rotation steps, each row followed by its count of steps
The counts run from 0 to 941.
[ 90 167  99  98 111 129 146 137 167 169 175 120  99 129 143 144 132 120
 110 165 143 104 148 162  91 113 152 117 123 152 165 148 131  97 132  84
 156 104 149 138 173  89 107  97 144  89 132 159 145  86 120 102 162 118
 127 149 122 149 101 126 142  76 157 132 109 133 115 168  80 126 132 163
 143  74  95 127 107  82 129 105 121] | 699
[ 86 169 104 108 117 155 153 113 141 149 158 143 156 172  97 130 130 116
 158 168 170 127 132 162 112 120 112 110 111 197 112 111 146 104 129 101
 142 156 133 114 137 116 118 130 163 119 118 148 136  46 118 101 132 116
 127 127 120 124  99 160 135 105 157  95  99 162 130 165  95 168  99 172
 128  75 117 100 110  82 143 138  94] | 475
[113 155 132 124 122 157 131 154 129 143 172 103 128  96 164  99 139 151
 102 150 154 128 155 132 132 105 118 104 104 132 105 146 118 116 136  84
 142 147 136 114 158 104 128 125 161 128 109 152 145  55  74 128 162 189
 136 204 162 147 142 159 147 123 154  97 112 151 172 153 115 115 154 120
 152  85  71 131 141  62 153  90 132] | 123
[102 173 100 125 178 123 158 106 115 132 139 118 113 147 128 145 119 104
 135 149  99 126 182 116 112 145 129  85 106 142 122 125 132  96 101  88
 175  92 167 115 161 107 148 151 171 117 145 173 149  70  99 131 171 163
 136 136 133 118 110 143 156  84 158 122 131 114 148 163  64 140 156 148
 140 119 120 136 112  74 128 114 117] | 569
[130 157  91 122 135 127 181 112  96 131 146 160 127 147 114 126 119 123
 100 137 135 138 104 176 130 141 130  96 107 171 123 127 167 134 112  93
 184 173 161 130 158 124  81 151 113 118  99 160 162 119  91 135 160 133
  90 114 166 114 101 143 145  88 146 107  74 118 134 124 107 175 151 140
 148  77  96 130  99  64 151 106 131] | 935
[ 88 175  88 112 137 141 142 143 136 128 126 112 148 141 103 143 132  97
 132 134 145 130 120 171 103 102 105  98  95 161 140 122 140 103  99  95
 191 163 165 108 165 120 113 119 159 145 118 135 129  70 119 106 144 115
 122 123 144 124  89 160 147  78 145  95 121 153 114 177  70 175 105 158
 118 118 118 115 112  64 113 139  98] | 815
[114 211  87  96 118 111 121 157 134 125 138 105 114 165 140 157 111 111
 122 116 162 117 110 146 143 120 111 113  98 131 160 138 147 108 107  89
 179 152 189 104 154 121  90 113 151 129 155 157 113  66  85 100 120 120
 142 142 143 126 141 143 124  63 138 117 123 124 118 178  94 159 131 152
 119 106 121 130 131  71 123 126 104] | 634
[119 148 103  93 125 116 142 128  76 164 173 140 156 137 147 102 103 124
 112 154 124 107  91 140 126 144 132  94 103 164  91 143 164 123 116 118
 170 151 148  86 154 120  69 171 116 126 121 163 125  88 114 121 131 160
 101 117 143 153 159 151 147 113 144 107 103 104 130 126 124 177 179 147
 170  94  78 154  93  86 128  88 112] | 211
[109 156 115 124 107 177 173 137 105 118 168 120 125 115 166 106 132 136
 120 104 216 152 119 158 121 127  95 116  96 143  64 124 140 135 129  74
 118 153 144 109 165 111  78 126 134 100 119 137 132  87  99 116 148 173
 124 173 149 131 158 147 124 144 152  95 109 163 126 146 150 152 139 116
 145 102  88 121 156  88 175 113 133] | 847
[100 133 122 126 158  99 173 113 139 156 190 163 112 142 122 123 116 145
 148 159 164 131 185 124  67 164 120 110 112 130  88 134 155  98 121  74
 163 115 114 149 137 144 131 158 174  73 128 138 154  85 145  89 149 185
 145 133 135 133 117 138 154 108 153 122  96 139 139 125  84 118 137 139
 172  93  87 101 131  96 136 100 139] | 925
[ 95 139 101 108  93 155 128 128 135 146 183 136 113 112 141 129 131 147
 126 109 193 138  91 165  92 125 122 125  82 155  81 139 174 114 149  96
 137 130 161 110 173 122  70  95 136 103  76 137 111  80 114  96 146 135
 119 137 147 155 138 135 130 107 171 131  94 136 108 164 114 145 121 125
 168  68 109 129 136 105 124 141 120] | 840
[131 156  92 102 152 127 130  91  78 140 138 126 147 160 134  96 136 138
 109 151 194 118 164 149 105 146 122  80 117 153 100 136 139 112 121 101
 124 134  95 111 154 133 112 155 181 118 160 141 131  84 126 122 150 149
 107 105 121 113 107 163 163 128 134 111  74 125  92 139  95 158 157 146
 186 109 132 135 154  63 158  87 151] | 220
[107 182  76 139 118 108 178 113 117 103 176 115  91 164 131 143 114  86
 148  96 186 146 126 168 119 135  92 111  79 160  96 120 111 117 117 112
 137 137 146 128 153 132 124 148 167  92 160 179 132 107 105 125 145 151
 127 138 149 108 132 142 148 107 142  98 111 122  85 156  74 175 108 105
 126  80 121 111 145  83 140 132 139] | 286
[119 169 111  96 124 143 128 176 133 174 138 116 148 121 172 112 118 155
 130 156 148  97 139 165  94 101 139 125 108 151 111 151 120  99 148  84
 126 129 136 126 169 118 114 113 157 108 130 149 105  53 115  77 137 143
 153 154 116 171 158 141 121  99 149 141 127 129 136 173  98 135 124 155
 144  81  93 140 120  80 151 112  92] | 317
[114 180 108 104 164 138 172 122 110 131 159 123 118 132 119 125 120 135
 155 128 147 110 176 130  74 161 119 105  97 125  77 150 168  96 127  63
 148  85 131 111 162 124  98 136 163  79 152 120 108  51 134  91 149 176
 150 134 117 124 141 133 121 113 146 113 114 137 119 159 114 126 149 142
 165 122 125 130 140  92 137 111 106] | 201
[131 167 110 129  94 160 163 115 125 162 190 155 138 122 136 113 133 136
  96 167 163 119 108 152  92 111 128 116 147 177 106 112 187  92 124  71
 165 115 148 113 153 118  70 116  93  92 115 118 147  72 128  99 143 122
 124 111 115 128 111 131 118  80 163 138  47 136 118 126 127 143 127 171
 164  84 113 134 136 100 140 125 126] | 718
[122 159 102 122 143 113 135 104 123 148 185 173 134 145 110 118 139 149
 119 192 113 109 139 166 103 134 148  97  93 144  89 125 169 106 134  94
 192 130 129 110 145 145  86 140 137 112  68 139 154  69 152 109 142 157
 109 138 134 150 101 141 123  99 168 127  67 142 133 127  94 128 143 145
 125  84 101 127  96 100 103 101 100] | 355
[ 93 138 103  81 144 118  94 145 160 174 143 151 124 132 139 105 127 144
 117 165 158 102 159 123  98 126 127  83 102 129 134 148 135 106 138  86
 167 146 139 140 150 115 130 107 193 142 118 147 138  69 140  98 142 122
 111 146 138 133 101 146 160  97 114 107 104 132 104 150  95 136 146 161
 168  95 100 117 119  45 129  98 109] | 237
[108 170  93 119 148 118 150  96 115 151 131 146 144 193 101 121 121 121
 136 170 155 101 126 173  80 149 132  93 120 191 126 123 152 101 115 110
 154 144 131 120 156 113 107 157 159 110 126 146 122  87 128 114 137  94
 123 107 124 130  84 150 158  86 128 134  86 110 124 143  73 180 149 172
 168  91 120 107 103  61 133 109 117] | 33
[140 171  92  95 126 118 145 136  88 146 169 160 129 147 132  97 112 156
 116 188 155 121 143 133 135 120 135 122 113 136  75 141 161 109 120 107
 169 147 121 115 136 147  66 159 123  98 114 153 136  60 142  71 107 161
 126 126 123 132 132 142  94  87 162 132  59 121 131 106 116 157 121 161
 147  81 113 157 132  95 132 100  98] | 536
[124 160  94 162 150 153 176 133  98 109 112 138 126 162 101 127 159 110
 127 115 150 161 126 160  85 125 124  62  84 155 106 123 150 104  97  99
 172 170 177 107 180  96 128 140 132 118 121 141 134 117  99 139 169 142
  96 127 139 110  90 137 151  97 132 102  78 104 117 143  79 162 151 154
 133 113 123 118 125  49 145 113 136] | 46
[143 161  76  93 135  95 198 124 104 146 144 138 121 149 103 109 116 137
 120 110 172 108 138 187  76 145 130 100 106 141 122 149 163 110 116  82
 141 142 129 148 163 129  77 136 147 101 134 143 131 112 123 107 157 130
 115  94 118 120  92 135 123  86 134 123  76 127  73 143  93 147 157 116
 161  90 139 149 114  88 163 113 141] | 741
[118 188 108 136 180 112 183 120 136 122 160 130 107 143 113 140 123 123
 142 161 120 136 172 133 114 146 131 106  95 123 132 145 140 110  95  69
 200 143 161 122 148 124 114 150 145  96 114 151 155  89 106 114 150 158
 132 146 166 128  91 127 139  93 148 112 106 124 172 154  83 120 154 139
 112 131  77 119 101  72 135 100 122] | 368
[ 83 157 100 115 141 133  97 138 125 141 147 128 132 141 138 123 136 127
 120 164 165 108 141 134 140 104 112  97  81 120 119 138 150 117 132 105
 209 145 188 101 149 111  99 104 144 129  88 151 108  66 131 104 118 147
 108 132 167 166 108 139 147 102 133 129  95 119 158 157 115 159 149 165
 143 100  98 133 139  63 100 121 107] | 253
[118 166 112 112 132 119 124 146 129 147 173 149 123 161 136 115 133 149
 106 150 134 148 105 125 138 123 135  73 107 132 114 141 131 116 115 108
 167 195 154 101 142 113 113 131 153 126  92 167 136  61  87 129 149 182
  98 175 159 135 156 148 110  91 184  84 110 141 145 156 108 137 135 141
 107  95  98 138 107  87 114 105 113] | 109
[132 192  85 119 158 129 132 173  91 136 126 136 129 139 147 107 128 144
 109 152 152 117 134 165 133  97 136 111  86 141 111 139 107 114 122 109
 159 189 134 112 153 143  89 152 127 125 117 164 148  79 120 102 127 144
 115 154 143 143 142 143  87  92 136 104 107 125 147 135 116 157 134 174
  93  86  82 143 110  64 138  91  85] | 875
[ 83 140 135 122 154 113 182 143 124 162 166 165 147 133 107 135 119 113
 137 164 117 146 124 126  99 128 128  84  92 142  96 128 161 117 104  87
 193 161 158 116 143 129 107 155 142 111  82 164 139 113 120 111 131 142
  99 115 146 151 123 144 158  89 155  98 105 126 159 138 115 158 149 158
 161  96  65 111  76  78 131  96 117] | 29
[136 175  92 131 159 113 180 134 100 151 181 145 140 137 139  84 123 170
 130 148 147  93 158 145 103 141 146 102  97 123  62 139 138  93 107  78
 123 129  80 121 165 144 110 157 143  95 117 121 125  73 140 102 133 195
 126 146 117 150 136 150 110 112 161 112  80 122 131 118  97 122 150 108
 152 118  99 144 138 106 146 100 131] | 543
[133 174  80 117 118 114 145 117  86 166 122 122 134 136 136 109 141 153
  81 132 158  76 173 181  74 132 148  96 117 149 152 147 143 102 125  95
 135 146 108 144 167 135 112 132 165 144 137 135 148  81 106 121 156 142
 109 122 124 142 114 158 155 109 156 121  85 136  92 150  66 153 153 136
 177 101 139 160 139  66 127  96 118] | 560
[ 84 200  89  82 129  85 130 140 117 134 173 124 132 177 124 133 114 105
 140 144 178 115 117 146 132 139 114 122  97 156 135 145 131 119 115 104
 146 173 142 122 132 133  89 135 170 116 146 176 122  53 133  85 114 140
 128 133 134 126 154 147 119  90 147  95 121 150  89 168  90 177 116 163
 131  99 105 120 132  87 130 121  98] | 92
[100 166 120 122 143 176 147 117 150 130 179 122 125 139 132 128 129  90
 125 141 104 136 144 145 131 110 124 108 111 165 101 130 123  89 143  99
 170  99 159  72 168  82 137 124 147 108 133 163 132  46  99 129 185 145
 145 159 121 130 109 145 136 104 161 106 132 131 140 183  92 139 135 142
 116  82  99 125 105  72 130 125  90] | 128
[ 73 166 127 106 153 104 148 155 120 163 152 155 124 154 118 140 119 109
 143 155 112 145 126 113  84 123 150  73  91 141 125 138 128 100 111 108
 181 168 152 119 152 111 137 142 171 133 129 186 127  96 128 121 134 142
  98 136 134 139 133 145 152  81 151 100 121 118 112 160  85 151 148 169
 147 110  82 111  88  73 118  80 109] | 230
[107 179 101 125 147 145 170 145  97 114 176 136 140 143 119 127 123 113
 159 132 160 149 118 136 133 126 104  92  59 139  47 116 136 102 102  90
 168 156 153  70 156 123 121 142 131 107 111 133 102  61 138 114 126 183
 106 141 132 135 150 148 105 102 157  90 118 132 128 139 111 167 112 125
 116 112 100 113 140 104 123 127  97] | 87
[119 182  79 127  90 144 129 131  96 114 182 105 116 121 167 111 147 122
 107  83 188 130  89 140  96 136 120  92  96 132  93 144 157 107 123  86
 126 134 143  83 173 109 111 129 138 128 147 136 120  69  91 147 160 170
 129 169 133 110 188 151 137 124 167 105  95 139  85 165 126 154 143 109
 156 118 123 130 150  82 127 136 131] | 646
[126 209  94 156 154 136 149 102  92 130 182 143 130 144 129 106 132 125
 114 173 147 119 138 149 123 127 139 100 108 169  93 115 128  99 108  94
 159 149 113  94 138 134 104 178 110 103 115 142 152  85 130 134 156 187
 119 168 140 128 124 136 137 124 161 100  77 129 169 120 103 141 137 152
 114 125  68 115 123  95 129  88 120] | 348
[158 182  99 116 137 168 146 108 106 118 142  91 122 151 138  92 133 154
  95 145 170 120 144 154 135 125 132 105 118 139 105 145 134 103 142  83
 110 120 118  90 183  88  99 111 140 111 136 127 122  62  94 136 153 146
 116 150 124 135 111 140 105 113 149 109  88 128 106 161 116 115 146 141
 155  90 151 165 158  68 179 113 123] | 321
[108 151 126  97 113 181 134 121 160 168 179 135 136 111 152 112 127 137
 116 172 156 124 157 145 100 132 126 134 140 173 114 147 143 104 156  84
 137 105 138 106 154 100 114 101 147  96 104 140 150  55 127  91 157 109
 144 167 134 130 119 139 131 111 149 116  98 164 133 169 120 120 120 162
 160  75  89 111 130  69 149 107 102] | 136
[ 84 144 127 107 144 148 145 144 124 162 147 133 150 123 149 138 114 101
 129 163 150 123 128 118 128 105 105  93 127 168  99 128 148 123 114  89
 188 146 161  97 144 108 115 150 133 112 131 162 141  97 128 104 132 141
 122 135 142 136 127 142 176 104 122 121 116 121 152 144 125 179 153 170
 163 104  61  99 102  41 136  78 107] | 592
[148 177 108 130 123 125 166 157  94 144 151 131 117 132 150 118 114 127
  91 123 140 135  86 125 103 126 149 103 106 145 129 133 182  98 105  85
 164 146 172 106 162 123  86 136  94  94 130 160 136  90  87 125 146 154
 131 122 136 134 169 140 127  73 194 128  99 101 140 147 108 147 154 160
 157 113 116 164  98  95 133 118 119] | 190
[100 157  95 132 123 142 125 112  85 141 126 142 137 125 121 123 148 118
  91 120 138 119 114 157  82 134 140  84  95 158 124 131 172 107 124  96
 185 130 165  96 176 122  89 130 112 133  90 156 162  82 102 135 173 145
 113 117 131 131 140 151 167 106 166 115 111 116 125 139 121 161 160 176
 145 103 114 160  98  72  95  96 114] | 573
[139 137  94 128 133 134 151 108 112 137 137 139 133 149 113 108 133 158
  96 133 188 129 142 170  99 151 124  75 105 143 102 140 158 122 125  71
 163 154 141 133 172 123  89 114 151 146 115 110 150 105 101 115 154 137
  91 121 159 121  73 147 159 115 128 104  66 142  95 128 109 152 159 134
 178  89 116 122 127  56 161  98 155] | 38
